One vector is turned by the same rotation once a step. Each row is the vector after some number of steps, and that number follows the row.
The counts run from 0 to 168.
[118  67 120  73 130 140 133  96 100 133 129 164 121 141 188  90 130 140
 152  76 123 106 133 152 104 125 127 135  95 182 107 125 133] -> 16
[101 119  97 155 145 121  93 137 112 139 126  74 171 136 173 140 117 137
 134 128 136 177 151 119 102 163  81 133 134 120 183 134 128] -> 102
[101 121 148 137 104 135 163 122 163 172 126 160 178 132 107 134 197 115
 145 108  77 128 146 122 130 100  86 107 133 139 113 110 110] -> 47
[101 150 174 135 156 187 124 122  96 161 174 111 114 106 133 158 124 134
 134 121  64 124 120 110  96 132 102 149 157 152 116 108 148] -> 74
[151 122 171 121 123  88 123 123 149 131  83 120 152 117 107 120 156 123
 124 171  71 178 165 109 148 119 130 115 146 109 168 137 156] -> 164
[122  96 141 103 111 116 149  72 104 136 162 111 107 148 157 179 115 151
  80 119 164 102 122 114 109 154 123 167 136 101 151 117 120] -> 130
[120 103 103 157 135  87 142 148 141 135 115 123 138 124 106 135 130 126
 141 156  49 107  92 134 136  98  70 120 128 152 108  88 122] -> 96
[105 117 108  90 134  87  82 118 162  82 105  87 123 124 153  86 123 117
 134 148 156 150 131 156 114 145 137 124 109 124 174 111 158] -> 36
[112  83  89  98 142 125  92 112 183 177 136 140 118 128 115 143  82  90
 155 122  97  86 121 129 142 144 158  93 139 129 146  99 133] -> 121
[140 208 145 199 116 144 144 135 123 142 133 124 126 123 111 148 123 111
 129 106 115 135 157 136 139 143  86 151 126 118  98  95 168] -> 26
[109  75 109 111 157 114 138 112 146 104 121 170 110 119 138 137 152 130
 133 127 161  81 125 175 160 143 128 168  96 125 103 172 144] -> 60
[117 113 159  95  84 117  96  78  92 121 118 145 117 184 161 117 122 122
  77 112 178 127 159 129 124 143 143 151 149 148 163  99 138] -> 134
[158 148 166 117  91 137  99 126 116  91 119 148  76 154 192 122 131 105
  96 126 112 132 132 125 151 131 148 105 175 171 169 129 154] -> 138
[172 116 128 105 125 160 127 108  69 148 122 121 113 140 177  96 113 146
 161  94 122 147 153 123  91 140 112 150 111 182 101 134 123] -> 17
[180 150 135 155 100  98 118  76 157 104 116 139 132 126 101 111 164 103
 131  85  86 115 109 141 138  88  98 142 127 170  94 118 123] -> 91
[122  94 129  84 119 130 123 144 150 144 119 198 119 124 121  74 188  92
 108 114 135  87 163 146 158 141 142 132 142 128 122 127 125] -> 113
[129 149 153 173 134 108  79 114 133 166 105 138 126 132 122 161  91 110
  97 133 144 152 142 102 144 169 105 175 171 139 169 128 125] -> 5
[135 166  99 178 108 154 131 106  94 151 159 141 120 118 112 137 134 116
 108  75 103  89 134 138 122 162  94 154 154 124 108  81 127] -> 25
[112 121 130  95 124 154  98 121 126 105 145 136 122 180 150 140 131 130
 120  92 167 104 143 138 105 158 142 138  78 110 195  94 173] -> 81
[166 127 140 129 141 169 108 143 144 182 106 114 118  82  92 140 110 115
 146 128  63 170 140 134 151 120 120 124 152 116  98 146 163] -> 119
[124 148 143 140 145 149 141  88  89 143 172 120 129 106 118 168 147 176
 120  92  98 114 135 125  80 163 124 152 100 112 148  99 173] -> 78
[191 111 118 113 126 106 128 164 163 164 109 167 106 147  92 104 127  75
 143 164 121 117 159  88 166 100 144 122 139 135 148 140 146] -> 116
[157  89 165  93 123 144 105  83 126 134 157  90 145 143 112  87 200 119
 129 133 105 120  99 106 114  85 105 145 141 131 124 140 100] -> 42
[103 144 117 135 128 138 116 167 153 105 142 142 109 158 139 156 123  86
 101 125 134  72 122 141 157 150 105 133 144 107 163  70 175] -> 28
[121 123  95 143 109  98 133 167 122 131 105  85 115 104 157 139 112 139
 136 150  66 119 121 148 134 152  53 103 150 128 136  96 122] -> 97
[154 154 134 134 147 134 123 114 108 182 121 130 131  98 144 110 113  97
 141 107  93 158 161  95 105 127  91 157 171 189  95 116 124] -> 70
[123 122 124 132  93 163  99 189 140 186 102 123 150 156 162 134 130 114
 116 113 114 142 149 107 123 151  74 114 156 130 191 112 102] -> 49
[ 74 107  74 112 108 120 138 111 167 127 191 107 130 133 102 116 162 105
 115 131 157 109 126 179 100 126 108 125 103 105  89  99 126] -> 153
[141 142  78 112 115 149 140 172 127 134 145  67  92 102 167 132 117 132
 136 112 138 132 128 153 100 157  67 113  91  98 114 124 140] -> 150
[150 118 112 170 126 152 101 162 127 180 148 141 165 173 112 160 141 105
 114 110 116 141 126  71 141 110  87 121 148 132 177 143 117] -> 50
[128 152 162 151  99  90 146 113 101 127 125 193 111 154 121 102 142 134
 115 132 121 162 159 134 116 105 127 157 120 203  99 131 157] -> 136
[149  68  90  86 134  75 158  85 131 130 145 139  81 122 136 105 123 109
 130 163 139  88 130 142 158 109 142 148 135 137  95 135 126] -> 64
[188  84 115 113 148  99 133  91 130 125 128 111  99 175 119 110 114  98
 147 185 163 127 143 114 176  98 144 163 121 123 106 166 142] -> 63
[174 136  98 136 151 178 101 136 112 113 131  76 157 175 155 125 112 109
 152  82 121 115 125 106 133 125  88 124 105 114 159 112 163] -> 147
[132 145 109 173 142 135 121 166  94 107 146 117 120 129  74 135 127 126
  94 146 108 158 112 153 115 117  77 169 110 123 126  88 206] -> 30
[120 154 182 130 108 140  85 157 126 119 108 100 113 115 115 107 172 109
  87 149 147 167 140 149 134 149  80 187 155 124 131 140 129] -> 159
[167 110 116  96 146 153 121 142 137 172 120 161  85  72 117 134 127 109
 112  97  59 121 123 130 127 125 109 123 169 129 117 149 148] -> 118
[115 107 155 132 174 166 129 100 113 167 147 103 124 131 112 171 122 147
 139 126 137 136  98 137 100 131  81 206  96 133 108 132 133] -> 127
[117 108 153 115 100 116 166  51  90 142 158 124 128 126 120 166 152 159
  92 114 146 136 133 137 102 115 120 175 132 119  97 129 136] -> 131
[112 127 124 133 155 118  99 104 127  86 133 104 147  89  94 125 161 138
  95 108 108 166 117 173  98  99 118 155 107 102 121 126 211] -> 34
[162 110 136 128 150 109 108 138 135 158  88 134 153 125 121 117 133 143
 179 131  83 183 170  88 117 119 109 123  96 157 165 163 134] -> 168
